One vector is turned by the same rotation once a tick. Each row is the vector after some number of ticks, and that number follows the row.
The counts run from 0 to 161.
[  8 -13  34 -14  31   6   0  -3  31  15  28  11  13 -24 -17  35  10  11
  -4  15   8  31 -29  20  16  -9 -16   4 -15 -38  17   1 -18 -10   7 -41
  -2  -3  -6 -14   4  -3  27  44 -11 -18 -43   1  11 -16   1   8  18  22
 -19   1  13   1 -45 -13  15  23 -15   7  11 -29  -5 -10  12  -4  -1  -7
  11  -2   4 -25  -6   9  28  16  11 -33  14 -21]
145
[  8 -17  34 -19  25   3  -2  -2  28  14  31  11  13 -23 -18  41   9  14
  -2  11   4  33 -28  26  15 -12 -19   4 -18 -36  11   0 -20  -9  10 -43
  -2  -4  -6 -10   7  -4  26  42 -10 -16 -41   2  15 -16  -1   9  18  22
 -17  -3  11   2 -42 -13  12  22 -17   8  12 -29  -9  -5  15  -6  -4  -4
   7  -5   3 -27  -9   9  28  16  14 -30  17 -21]
143
[ -3 -25  28 -11  44  27  11   8  20  11  21  15   2 -24 -23  29   8 -14
  -1  21  -2  31  -8  12  20 -10 -16  13   1 -45  38  -1  10  -1   5 -33
 -16   5  -8 -19   5   0  15  34 -17 -19 -36 -11  16   4   3  12  16  12
 -14  13  34  10 -48 -21   7  29 -10  18   1 -10   5 -27  13 -16   5 -10
  16  10  -3 -11   7  -7  26  13  -3 -31   2 -15]
4
[  3 -23  33 -24  13  -1  -5   1  27   7  33  13  14 -23 -19  48   3  21
  -4   3  -1  33 -28  36  14 -15 -22  10 -22 -31   5  -5 -19  -5  15 -43
  -2  -5  -7  -1  16  -8  28  35 -12 -16 -33   5  21 -11  -5   8   9  25
 -13  -7  11  -1 -35 -15   9  20 -26  14  14 -23 -10   7  19 -10  -9  -1
   4  -6   6 -26  -7   7  35  12  17 -25  14 -17]
139
[-20 -33  21 -19  14  26  14   5  16 -21  21  30 -16 -16 -25  36 -14  13
  -4  22 -17  20  -8  32  21 -22 -11  22 -10 -26  27  -6   7  27  -2 -26
 -22  12  -5  -1  19   0  17  11 -15 -26 -23   1  17  14   3  19   2  11
 -10  -1  59   2 -17 -25   7  18 -20  39  -3  -4   5  -4  28 -23   0 -13
  11  11 -10  -5  16  -8  35   2  20 -17   6  -3]
102
[  1 -24  31 -24  10  -2  -3   2  26   5  33  13  14 -24 -18  49   1  22
  -4   1  -2  34 -29  37  15 -16 -21  12 -23 -29   6  -7 -18  -4  16 -43
  -3  -6  -8   1  16  -7  27  32 -12 -15 -31   5  21  -9  -4   8   8  27
 -12  -8  12  -2 -34 -17   9  20 -27  15  14 -20 -10   7  20 -11  -9   0
   4  -7   7 -23  -6   6  37  11  16 -24  13 -15]
138
[-23 -31  21 -15  17  29  18   5  17 -21  18  32 -16 -18 -23  31 -18  10
  -6  24 -15  20  -6  27  22 -21  -8  21 -10 -25  31  -7   9  28  -5 -26
 -21  10  -5  -3  14   4  18  10 -13 -28 -25  -1  16  12   6  18   4  13
  -9   0  59   0 -15 -28  10  21 -17  37  -6  -4   4  -9  25 -22   4 -13
  12  14 -10  -4  17  -6  35   3  19 -20   5  -5]
100
[-20 -24  32  -1  26  32  21  -3  18 -10  15  32 -15 -21 -26  22 -19   2
 -10  30  -4  21   0  10  24 -16  -3  10 -17 -27  39 -10   8  24 -12 -35
 -16  15  -6  -7   3  11  20  16  -8 -35 -34  -7  13  -6   6  17  13  12
 -11   8  56  -4 -12 -33  10  25  -2  28  -6 -11  -1 -23  15 -13  13 -12
   8  21 -10  -9   9   2  23   7  14 -24  10 -18]
94
[ -1   0  27  -4  31  -6   2   0  24   9   5   6  20 -23 -14  44  -8   5
 -12  13  19  23 -13   0  16 -18  -8  10 -39 -37  27  -7   8  -5  21 -40
  14  11  -7  -7  14   9  24  27 -11 -29 -45  -2  -2 -17 -13   7  10  13
 -17   5  34  -3 -35 -25   3  18 -13  13   7 -17   2 -37  30  -5  -2  -9
   8   2  24 -21   1  -5  24  -6   9 -40  -4 -23]
33
[ -8 -26  25 -12  17  21 -12   1  24  -5  13  31  -1 -41 -24  23 -20  11
 -25  17  -7   8 -24  21  17 -11   4  48 -24 -17  25   2  -3  25  -5 -33
 -17  10   8  -1  21  -1  28   1 -12 -36 -30 -11   7 -24  -8   6 -14  37
  -8   1  35 -23   6 -31   0  11  -6  31  20  -3  18   2  20 -23  10 -18
   1  -1   1 -11   8  -5  16   2  32  -5   2 -14]
73
[ 18  -8  26 -28  28   5 -15 -16  23   6  17  15   7 -24 -11  36   0  21
  -6  25   2  10 -31  21  11 -12  -2  22 -22 -27  10  16 -21  11   2 -37
  -8  13   8 -16  19   2  23  26 -13 -32 -46   1 -14 -25 -11  20   7  16
 -26 -10  30  -5 -23  -8   5   4  -3  12  16 -30   9  -7  32 -12  -1 -22
   2 -23   1 -32   0  -3  10   4  34 -24  17 -18]
54
[-11   3  17  -8  22  -1   7   3  29  -6   1  10  21 -31  -4  39 -18  19
 -14  15  11  18 -23  10  17 -18   4  22 -41 -27  27  -5   5   2  18 -36
  10   0  -7  -7  18  12  32  17 -15 -26 -42   9  -5 -15  -6   4   5  23
 -13  -3  37  -9 -31 -22  16  17 -22  19   4 -13   7 -26  28 -10  -2 -18
  13   0  26 -14  15  -9  33  -9  21 -37  -8 -13]
39
[ -7 -37  25 -29  13  16   2   1  13 -13  27  25 -16  -8 -30  48  -4  13
   1  15 -19  22  -9  38  14 -24 -25  16  -6 -31  15  -4  -2  24   3 -27
 -20  17  -3   1  21  -6  10  16 -12 -26 -22  -3  17  16  -4  24   0   4
 -14  -4  53   8 -17 -21  -3  12 -21  37   4  -9   1   2  35 -24  -7  -6
   6   1 -12 -13   5  -8  31   4  19 -15  14  -6]
107
[-12 -24  40  -4  28  30  16 -10  15  -1  18  30 -14 -20 -31  22 -16   1
  -9  29   1  22   3   7  22 -11  -5   7 -21 -27  33  -7   1  24 -11 -42
 -15  19  -1  -6   2  11  18  20  -5 -39 -38 -11  14 -16   0  20  15  12
 -14   7  48  -4  -8 -34   4  24   7  21  -1 -17  -6 -22  14  -9  15  -9
  -1  16 -13 -17  -1   6  14  10  14 -21  16 -26]
90
[  0 -30  35 -20  39  28  10   1  17  14  30  17  -1 -20 -26  30   9  -9
   2  17  -6  35  -5  18  18  -8 -16   7   0 -42  28   1   1   1   4 -42
 -20   5  -5 -17   6  -4  15  36 -16 -19 -37 -11  21   0   1  16  20  13
 -17   6  27  12 -44 -20   4  28  -5  13   2 -16  -4 -19  10 -12   2  -6
   7   5  -9 -19   0  -2  23  18   0 -25  13 -19]
0
[ 20  -5  28 -15  35   9 -16 -14  26  12  13  19   5 -27 -15  29   2  11
 -12  30   9   6 -33  11  12 -12  -3  20 -18 -31  19  12 -16  10  -7 -33
  -7  17   7 -17   8   5  21  26 -10 -38 -48  -5 -16 -29  -7  17   8  16
 -28   0  33  -8 -20 -14   5   5   3  12  18 -29  15 -18  25 -12   6 -22
   7 -16   0 -27  -3   0   6   7  32 -24  17 -19]
58
[ 19  -6  28 -12  36  10 -17 -13  28  12  12  21   4 -29 -16  25   1   8
 -14  31   9   6 -34   8  14 -12  -3  22 -18 -31  21  12 -14  11  -8 -32
  -7  17   5 -16   6   5  21  25 -11 -40 -47  -8 -16 -30  -6  15   7  15
 -27   2  34  -9 -19 -17   7   6   4  13  18 -27  16 -20  23 -12   8 -24
   8 -14   0 -25  -2  -1   6   8  31 -25  15 -19]
59
[-18 -36  22 -23  14  24  12   4  16 -20  22  29 -16 -14 -26  39 -12  13
  -3  21 -20  21  -8  35  18 -22 -14  22  -8 -26  24  -5   4  27  -1 -26
 -22  13  -4  -1  20  -1  16  11 -15 -26 -23  -1  17  16   2  20   0  11
 -10  -2  58   2 -15 -23   5  16 -21  39  -2  -3   4  -1  29 -24  -2 -12
  10   9 -11  -5  14  -9  34   2  20 -16   8  -4]
103
[ -5 -33  36 -23  16  20  -9  -9  15  -2  24  28  -6 -31 -33  31 -17  13
 -15  14 -11  18  -7  25  16  -8  -2  35 -27 -16  16   3 -12  27  -1 -44
 -20  14  12   0  23  -4  23   6  -7 -36 -32 -13  16 -25 -14  17  -6  31
  -9  -3  31 -18   6 -27  -7  13   2  25  18  -8   1   8  22 -18   7  -7
 -13  -1  -7 -23  -2   1   9   5  28  -2  15 -23]
79
[  7 -10  32 -10  36  10   0  -1  32  16  25  12  13 -27 -15  31  11   6
  -7  20  10  29 -30  16  16  -9 -14   7 -13 -40  22   4 -14  -9   5 -36
  -3  -4  -6 -17   1  -1  27  44 -12 -19 -45  -1   9 -17   3   6  19  23
 -17   4  15   1 -47 -15  18  24 -14   8  10 -28   0 -15  11  -6   1  -9
  16   0   5 -21  -3   6  27  16  10 -35  12 -20]
147
[ -4 -32  41 -23  20  22  -3 -13  13   2  25  28 -10 -26 -35  30 -15   9
 -10  18  -7  22  -1  20  15  -8  -5  24 -27 -18  18   1 -13  26  -3 -49
 -20  18  10  -3  17  -1  20  12  -5 -37 -35 -14  17 -25 -14  20   1  24
 -12  -2  33 -13   3 -29  -8  16   8  21  14 -14  -4   1  21 -13   8  -3
 -14   1 -11 -26  -6   6   6   8  24  -5  20 -28]
82
[  3 -24  24 -33  27  -3 -10   7  14   6  20   5  13 -18 -27  57   3   3
  -3   0  -5  29  -7  23   9 -14 -21  27 -23 -39  14   1   3   4  30 -37
  -5  11   2  -6  36 -13  16  18 -17 -19 -34 -10  16   1 -22  13  -6  15
 -11   1  28   3 -35 -15 -13  13 -19  23  18  -2   5  -9  40 -19 -14  -1
   1  -6  16 -22   3 -16  27  -5   5 -18  -4 -15]
21
[ 19  -7  28 -26  30   6 -16 -16  24   7  16  17   7 -24 -13  35   2  18
  -7  27   2   8 -33  19  10 -11  -3  21 -21 -28  11  15 -21  10   0 -36
  -9  13   7 -16  15   1  22  25 -11 -33 -47   0 -15 -27 -10  20   8  16
 -27  -7  30  -6 -22  -8   5   4  -2  12  17 -30  11  -9  29 -11   0 -23
   2 -22   1 -31  -2  -2   8   5  35 -24  17 -18]
55
[-10 -22  25   7  11  -1  -1  19  30   2  16  21   7 -27 -21  44 -10   7
 -19   4   8  21 -28  22  20 -30 -29  12 -21 -36  25 -24  10  -4   6 -28
   5   5 -19  11   2   2  23  21 -11 -26 -21  -6  15   2   2  -1   1  17
 -11   8  38  -2 -26 -38   8  23 -34  28   9  -6   5 -17  21 -19  -2  -4
  22   9  11  -2  -2   1  47   3  11 -30  -2  -7]
126
[-12 -24  14 -17  35  18   3  20  20   0  14  14   7 -27 -21  38   1  -8
  -7  10  -6  26 -13  20  17 -15 -14  32  -7 -41  36  -1  17   4  16 -25
 -12   2  -5 -13  23  -6  19  18 -23 -15 -30  -8  16  12  -4   6  -3  18
  -6   9  39   3 -42 -20   3  22 -26  31   8   6  17 -18  26 -26  -5 -11
  18   6  12  -4  19 -20  36  -1   0 -23 -13  -5]
12
[ -2 -16  13 -23  36  22 -12   7  29   0  19  13  13 -36 -20  28   5   3
 -14  14 -11  19 -32  25  12  -7   2  47 -15 -33  24  19  -5   6  14 -28
 -17  -2   8 -20  29 -13  28  21 -22 -16 -37  -5  11  -9  -8   1 -11  38
  -8   1  19  -9 -34  -9   9  18 -17  28  19  -5  21   2  19 -20  -5 -16
  15  -1  13  -9  15 -13  28   2  14 -16  -6  -8]
161
[ -9 -26  15 -25  29  11  -2  18  18  -2  17  10   9 -26 -23  46   0  -3
  -7   5  -9  26 -12  25  14 -15 -15  36 -12 -40  29   1  13   5  23 -28
 -11   3  -1 -10  31 -11  18  16 -23 -15 -29  -9  17  11 -11   8  -8  20
  -6   7  36   2 -39 -17  -3  17 -27  32  12   7  15 -10  33 -27 -10  -8
  14   2  15  -7  16 -21  34  -4   2 -19 -13  -5]
15
[ 20  -6  28 -19  34   6 -17 -16  26  12  14  19   6 -26 -14  29   2  13
 -10  30   7   6 -33  13  11 -12  -2  21 -19 -30  16  14 -18  10  -5 -34
  -7  17   8 -18  11   5  21  28 -10 -37 -48  -3 -15 -29  -9  18   9  15
 -28  -3  32  -7 -21 -12   5   4   2  11  18 -30  13 -15  27 -11   4 -22
   5 -19   0 -29  -4  -1   7   7  32 -25  17 -20]
57
[-16 -23  36  -2  27  31  19  -7  17  -5  15  31 -14 -20 -28  23 -18   3
 -10  30  -1  21   2   8  24 -14  -4   8 -19 -26  36  -9   6  23 -11 -38
 -15  17  -4  -7   0  11  18  19  -6 -38 -36  -9  13 -10   3  18  14  11
 -13   8  52  -4 -11 -35   8  25   3  24  -5 -14  -4 -23  14 -10  15  -9
   4  19 -12 -13   4   5  18   9  15 -23  13 -22]
92
[-16 -36  22 -25  13  22  10   5  15 -19  23  28 -16 -12 -26  41 -11  13
  -2  18 -20  21  -8  36  17 -22 -17  21  -7 -27  22  -5   3  27   0 -27
 -22  15  -4  -1  21  -4  15  10 -14 -25 -21  -1  17  15   0  22  -1   8
 -11  -3  56   4 -16 -22   3  16 -22  38   0  -5   3   1  30 -25  -3 -10
   9   6 -11  -8  12  -9  35   2  20 -16  10  -3]
104
[ 17  -8  26 -31  27   4 -14 -15  23   4  17  14   9 -24 -11  38   0  23
  -6  24   0  11 -31  24  10 -12  -1  23 -24 -26   9  16 -22  11   4 -38
  -8  10   7 -16  20   0  24  24 -12 -31 -45   5 -12 -24 -11  19   6  17
 -26 -11  29  -6 -23  -6   7   4  -5  12  16 -29   8  -4  32 -12  -3 -22
   1 -23   2 -31   1  -3  12   3  36 -23  16 -17]
53
[ -8 -27  25 -15  17  21 -12   0  22  -4  15  31  -1 -40 -25  25 -21  12
 -24  17  -8   9 -22  24  16 -10   3  48 -26 -16  23   2  -5  25  -3 -35
 -18  10   9  -1  22  -1  27   1 -12 -35 -30 -11   9 -23 -11   9 -14  36
  -7   0  35 -22   7 -29  -1  12  -5  30  20  -2  16   5  22 -24   9 -16
  -2  -1   0 -12   7  -5  16   2  31  -4   5 -14]
74
[  4 -22  33 -24  16   0  -3  -1  26   8  33  12  13 -23 -18  46   5  20
  -3   6   1  33 -28  34  14 -13 -20   8 -21 -32   7  -3 -20  -7  15 -43
  -3  -5  -6  -3  13  -8  28  37 -11 -14 -35   3  19 -13  -4   9  11  25
 -14  -6  11  -1 -38 -15  11  21 -22  11  13 -24 -10   4  19  -8  -9  -1
   4  -7   6 -26  -8   7  33  13  16 -27  15 -17]
140
[ -5  -4  14 -26  15   2  -1  -3  27 -11   9  12  17 -29  -2  42 -16  31
 -10  16  -1  15 -30  27  15 -16   6  31 -36 -21  16   7  -7   9  16 -35
  -1  -2   0  -9  28   3  33  14 -17 -21 -40  15  -5 -14  -7  11   1  27
 -14 -14  33 -11 -26 -11  15  10 -22  19   8 -16   9  -5  34 -14  -7 -22
   7 -13  19 -21  17 -10  30  -8  33 -28   1 -10]
45
